The same turns and mirrors carry the whole set onto itself and the rows of a family onto each other. Which other rows belong to the same family as each row named below? List them in the order they appear above.
These 15 rows form 3 families of 5 rows each.
K830: [  1  32   8   1  -7  -6  -2   9  -8   2  14  10  -1  18  10  10   9 -19
  17 -23 -20 -25  -6   5 -15  19]
K331: [ -1  -7   6  -2  -7  -3  19   9 -12   4  16 -39  18  26 -15   4   4  -5
 -24  -7   8   3  10 -18 -16  -3]
K158: [-28  12  -7 -19  10 -19  -2   8  17   9 -31  -3  -5   6 -26  -9  13  -8
   6  18  -5  23  -1 -12   3  -2]
K776: [ -9  29   0 -10  -7   5  -3   5  -6  -2  17  11 -17  16  25  -1   4  -5
  22  -8 -32 -14 -11   6 -21  10]
K147: [-25  -5   7   6 -30  27  11   4 -10 -22  20  -9 -17   7 -11 -10   1   8
  36  -4   7  21   7  -8   6 -12]
K996: [-35   5  -4 -12   8 -11   2  -4  13   2 -24 -13   6  23  -5 -11  15  -5
  12  34   0  24   2   0  -2  -1]
K578: [-17  -2  -6   7 -27  24   6   5 -14 -12  10  -8 -29 -14 -29 -15   6  10
  21  -9  10  19   0 -21   6  -4]
K237: [ 11 -12   5   7   6 -11   1 -27  -2 -18  25  22  -3   5  -4  14  13  10
  -1  11  -9  10   7  20  17  19]
K746: [-39  12  -6  -8  -2 -21  -3  -3  13  -4 -26 -10  -3  23 -11   4  18 -27
  23  11   2  24   2  -5 -10  -4]
K453: [ 12 -22   3   1   2 -17 -11 -22   1  -7  16  18  -5  11 -18  17  32  -9
 -12   5  -3  15   6  20   7   9]
K105: [ 18  -8  -7  -1   6 -14  -3 -24   0 -14  11  25 -19 -11 -25  12  14   8
  -9   1 -14  14   2   6  14  20]
K888: [  2 -15   9 -15  -2   4  28  11  -1   0  17 -24  21  22   0   9   3   2
 -25  -3 -19   4  17 -12 -10  -8]
K884: [  9  -8   1 -10   2   0  25  18  -7   5  11 -21  17  -1 -15   5   3   4
 -28 -10 -12  -1  10 -33  -4   2]
K167: [ -2  -5   0   8 -34  24  -3  -5 -21 -24  21  -5 -19  11 -21 -11  15  -3
  36  -8  11  19  -4 -12  -8   1]
K618: [ -9  36  -5 -10  -1  -9  -4  15  -6   4  12  13 -23  -3   7   3  -2  -6
  16 -20 -27 -15 -13 -14 -13  11]

Which other rows belong to the same family as K776? K147, K996, K237, K888
Which other rows belong to the same family as K158? K578, K105, K884, K618

The same turns and mirrors carry the whole set onto itself and the rows of a family onto each other. Which other rows belong to the same family as each row named below? List them in the order they appear above.
These 20 rows form 5 families of 4 rows each.
K183: [  2  27   8 -28  19  17  -8  17  25 -21  10]
K867: [ 17 -36   0 -13  10  11 -27  16  37  27  17]
K942: [ 23   0 -16 -25  30  40 -30  32  32  12  21]
K840: [  6  23  18 -31  32  18  -6  20  20 -18   5]
K275: [ 24 -35  12  -9  16  17 -31  10  36  22  24]
K155: [ 22   3 -13 -22  41  32 -30  34  34   7  23]
K909: [ 18 -38  14 -15  10  14 -29  18  33  26  19]
K17: [  0 -15  32 -22   4  -6  -2   1  26   2  14]
K529: [ 19 -38  11 -20  20  12 -25  21  36  30  25]
K398: [ 18 -35   4 -19  12  13 -33  15  36  28  23]
K502: [ -5 -14  32 -16   9  -6   2   9  37   2  12]
K245: [  7 -11  28 -23   4 -16  -3   6  31   2  13]
K900: [ 17  -2 -10 -25  37  46 -31  30  29   6  15]
K745: [  5  24   4 -31  31  16  -4  19  25 -18   6]
K998: [ 22   2 -15 -25  32  35 -31  33  17  10  22]
K447: [ -2  -9  35 -24  10 -10  -5   4  32  -2  16]
K269: [  6  25  16 -31  28  17  -3  18  28 -19   9]
K920: [ 20   1 -15 -24  37  36 -29  38  31   5  16]
K320: [  3  27   9 -40  26  12  -6  20  30 -10   2]
K649: [ -3  -9  34 -26  -1  -3  -5   1  29   6  15]

Which other rows belong to the same family as K900? K183, K529, K245
Which other rows belong to the same family as K398? K17, K269, K920
Which other rows belong to the same family as K649? K867, K840, K155
Which other rows belong to the same family as K909? K942, K745, K447

The same turns and mirrors carry the whole set onto itself and the rows of a family onto each other. Which other rows belong to the same family as each row named below? List them in the order they appear above.
These 16 rows form 4 families of 4 rows each.
K193: [  1   1   6   7   3   4  -8  35 -22 -21 -13]
K479: [ -2  23  -1  18   3  -5  -6  27  -6 -23   0]
K565: [-20 -12  -5   2  22  -4 -29  15   9 -22  19]
K163: [ -3   5 -10 -11  -3 -33   8 -14  -7   5  -8]
K296: [-24 -11  -2   4  26  -7 -11  19  -9 -31  16]
K443: [  6 -16   4 -24   4   4  -4 -16  18  10   0]
K931: [ 14 -12  -4 -10   3  17   7 -16   6  10  14]
K822: [ 18  -9  -1 -13  -3   7   2 -16  13  13  -9]
K695: [  4 -34   1 -16   5   1  -2 -19   2   6   5]
K99: [  8  28 -10  -7  -5 -17  13  -5   0  -2  -1]
K684: [  2   5  -6 -20  -2 -25  13 -21  -5  -7  12]
K689: [-25 -23   1   8  22   9  -8  12  -5 -26  16]
K333: [-17 -36  -2  -8  20   5 -19  17  -4 -16   7]
K987: [ -4   3 -14  15   3  -6  -6  38  -3 -20 -13]
K278: [ -3  -5   0  16   2   9 -13  39   0 -15 -10]
K910: [ 17  12   1 -13  -5 -25  13 -12  -9  -9   5]

Which other rows belong to the same family as K910? K443, K689, K987
Which other rows belong to the same family as K684? K296, K822, K278

The same turns and mirrors carry the whole set onto itself and the rows of a family onto each other. Which other rows belong to the same family as each row named below? List them in the order they appear above.
These 32 rows form 4 families of 8 rows each.
K698: [-15  30  -5 -19 -10  15 -11   4   0  17   9  12  -7 -20   8   2 -28  -8
   8 -12]
K675: [  0  27 -10 -20 -18   5  -1  -3   5  -6  24  15   4 -24  16  20 -19   2
  22  -5]
K505: [ 19  22  -8  -1   7 -18  28   1  -9  -6 -18   6 -15  14  18  -3 -25   6
  -7   1]
K672: [-18 -18 -20  -4 -18  -2 -27  -5  -6   8  11 -18  14 -20  -1  32  -7   1
   7   6]
K697: [ 38  11  11  -2 -20 -15  15  -9   1 -19 -11  -6  -4   8   2  10   0  16
   3 -14]
K597: [  2 -16   9  -1 -12  -4  -9   2   0  17 -23 -24  -3  14 -22  -3   9  10
 -10  -3]
K87: [ -8 -13 -18   5   7   1  13  -4  14   9 -12  -4  -1   9 -19 -14   6  -3
  -9  21]
K911: [-18 -22 -11  10   3   9  -5  12  -7  -3 -24   0 -31   7   2  10   4   3
 -23  22]
K620: [  9   7 -17  -5 -23 -10  -9 -13  -6 -17  18  -3  10 -23  18  40 -18   5
  17  -6]
K778: [-16   2 -17 -19 -19   5 -11  -1   9   1  26   3  15 -25   3  25  -3   5
  22  11]
K610: [  3  16   1 -24 -13   3   6   1 -20 -19   6   8 -25 -18  28  36  -1  -1
  -1 -16]
K123: [ -9   0 -10  -1  12 -10  10   9 -10  21 -27 -10 -13  18  -1 -13 -17   2
 -17  11]
K142: [ 20 -19   4  -1 -21 -15   4  -7   6 -10  -7 -21   9   9 -13  16  19  20
   4   4]
K770: [ 20  -2 -18  -2  -1 -27  29  -5  -2 -21  -2  -2   5  10  13  17  -3  18
   7  21]
K104: [ 21  14  17  -1 -12  -3   4   0  -4   9 -26  -9 -16  13  -7 -10 -10   6
 -12 -22]
K498: [ 11 -10 -20   5   0  -9  25 -12  18 -16   0   2   7   5  -9   2  11   4
   4  24]
K823: [  5  12 -11   5   9   2  21  -4   9   7 -18   8 -14  11  -8 -22 -11  -9
 -13   4]
K206: [-29 -16  -4 -24  -9  11 -16   9 -19   8  -1 -10 -19 -15   7  30  14  -4
 -11  -1]
K521: [  5 -16   4 -11 -23   8 -11   5  -4 -14  12  -8  12  -7  -1  30 -20  31
  24  17]
K877: [ 15   1 -10  10  -5  -1  17   1  -6 -36 -11  17 -30   1  23  23  -4  10
 -10  13]
K622: [ -2 -27 -16  11  -6  -1   5   3  -2 -27  -9   4 -20   1   9  28  13  13
  -9  30]
K312: [ -1  11  15 -10 -12  21 -15  14 -16  11  -9  -1 -12   0   1   3 -46  15
   4  -8]
K319: [ 20  14  13 -11 -20  10  -1   5 -10 -18   6   6  -2  -5  12  21 -41  25
  20  -4]
K353: [ 22  15 -14   5   1  -6  33 -12  13 -17  -6  13  -7   6   2  -7  -7   0
   1   6]
K904: [  6  29  -8  -5 -14   1 -11  -7 -15   1   3   3  -9 -18  20  18 -38  -8
   2 -25]
K433: [-10 -12  -7 -24 -16   1  -3   1 -14 -17  13  -5 -11 -19  17  46  19   6
   3   2]
K639: [-16  12   3 -24  -6  13  -8  10 -24   7  -7   1 -33 -13  18  19  -5  -9
 -16 -19]
K808: [-22   4 -10  -5 -10   8 -29   1 -15  27  -4 -12  -5 -14   1  10 -27 -12
  -7 -13]
K76: [  0   5  -5  10   2  10   6   9 -11 -11 -26  14 -42   6  16   5 -14   0
 -24   5]
K725: [-30   5 -12 -18 -12  15 -21   7   4  24  13  -1   4 -20  -5   8 -11  -5
   8   5]
K470: [-16 -19   8 -11 -15  19 -24  15  -9  15  -2 -15   2  -2 -12  13 -25  21
   8  13]
K903: [ -8 -24 -20  -2   5 -19  10   4  -2   5 -11 -17   6  15  -5   8   6  13
  -3  31]

Which other rows belong to the same family as K622? K911, K610, K206, K877, K433, K639, K76
Which other rows belong to the same family as K87? K698, K675, K778, K498, K823, K353, K725

The same turns and mirrors carry the whole set onto itself and the rows of a family onto each other. Which other rows belong to the same family as each row named below? List them in the order they appear above.
These 25 rows form 5 families of 5 rows each.
K379: [-25 -27  -8  11  -2  35  40 -21 -14   8  12  -6  24   9]
K958: [ 14  -5 -30  28  24  41   9 -10 -11  36  16 -35  35   3]
K895: [  3  -1   0  -3 -23  43  33 -13 -27  19   7 -14   0  15]
K34: [  5   0  26  10 -33  49  29 -18 -24  33  22 -26  14  11]
K182: [-26 -25  20  20 -13  40  37 -26 -11  22  25 -18  38   8]
K45: [ -6  -1 -31   7  19  31  17  -6 -12  29   7 -29  24  12]
K924: [ 16 -32 -11  48  11  50  25 -27 -14  18  24 -13  41  -9]
K361: [ 28  -5  -1  15  -8  50  10 -16 -22  -4  30 -44  42 -25]
K208: [ 12  -1  17   6 -20  48  13 -17 -21   2  35 -47  45 -18]
K314: [ 24 -17   7  30 -11  53   9 -18 -24  42  41 -17  57  -7]
K595: [ 23  -5 -17   4  -3  45  15 -11 -22 -13  20 -35  32 -21]
K400: [-13   0  10  17   0  36  14 -14 -10  50  27 -46  41  12]
K360: [ 11  -4  -4  34  13  44   6 -15 -10  49  28 -45  45   2]
K605: [-18 -12  -5 -14 -19  34  29  -7 -23  23  20  -3  33  13]
K248: [  7 -16 -37  -1   2  38  23  -5 -26  15  12   6  28   4]
K154: [ 33 -18 -29  25   6  50  12 -12 -25  26  26  -4  44  -8]
K577: [ 44  -5 -10  33  -8  58  18 -19 -26  25  16 -20  14  -4]
K536: [ -8 -13  21   5 -27  43  21 -15 -23  41  37 -15  51   7]
K469: [  4  -1 -10 -11 -11  40  20  -9 -23 -15  18 -34  26 -14]
K583: [  2 -29 -28  29  14  41  34 -22 -14   5  11  -4  26  -2]
K992: [ -2   1  11  -9 -22  42  20 -13 -20  -5  27 -42  35 -12]
K300: [-23   2  -7   1   5  30  20  -8 -10  37  15 -35  29  17]
K486: [ 27  -4 -22  13  -8  48  27 -14 -27  13   4 -11  -1   4]
K754: [ -1 -28  18  42  -6  49  26 -31 -12  30  33 -23  48  -3]
K906: [ 31  -4  20  32 -23  58  19 -23 -25  36  27 -29  23   1]

Which other rows belong to the same family as K906? K895, K34, K577, K486
Which other rows belong to the same family as K208? K361, K595, K469, K992
Which other rows belong to the same family as K45? K958, K400, K360, K300

The same turns and mirrors carry the whole set onto itself and the rows of a family onto each other. Which other rows belong to the same family as each row named below? List them in the order they appear above.
These 20 rows form 5 families of 4 rows each.
K244: [-16 -11   1  24  25  -7 -12  12  -3 -14  24   7]
K971: [ -5 -24  -6  10  -3  -7 -20   4 -13   3  20 -24]
K402: [-14  -8   3  20   9  -4 -15   8 -25 -27  -6   8]
K459: [ 21  -6   5 -11  -5  -1   2  -5  30  21  -2  -9]
K892: [  0  -9   5 -21  -4  11  12 -11  29  -8 -10  -4]
K766: [ 12  14   9 -19 -11  -5  -8   4  19  10 -11  14]
K864: [ -3 -22   9  -2 -21  12 -19  -6  14   5  18  -2]
K660: [  7   5   7 -21 -19  -3   3  -8  -8   6  16  -6]
K537: [  3  17 -11   0   0 -13  -4  18   7  -9 -32 -10]
K373: [  3 -30  19   8   4   6  -8 -14  -3   4  24  10]
K646: [-13  -8  12  18  30  -2 -15  23 -19   4  -2  -2]
K700: [ 14 -20 -12  20  26 -20 -12  -2  -5 -14 -16  -9]
K241: [ 14  11   7  17  17  -8 -11  14  -2 -10 -33  10]
K472: [ 3 -5 15  8  6  8  6  3 12 13 36 -6]
K667: [ -1 -27   8  34   7   9 -22   4  -7 -16  -5  -6]
K397: [-10   0  -9 -13  24 -16 -11  13  15  -7 -24  11]
K854: [ 25  10   2 -11  11 -15  11 -12  -1 -11 -19   9]
K225: [ -8  11 -13  12  20 -13   3  12  15 -31 -12   4]
K162: [ -3 -18  25   9   1  25   8  -1  -5   3  13 -17]
K722: [11 17  2 -4  1  2 21  2 31 -5  0 -9]

Which other rows belong to the same family as K537? K402, K459, K373
Which other rows belong to the same family as K971? K660, K700, K854
Which other rows belong to the same family as K162? K892, K646, K397

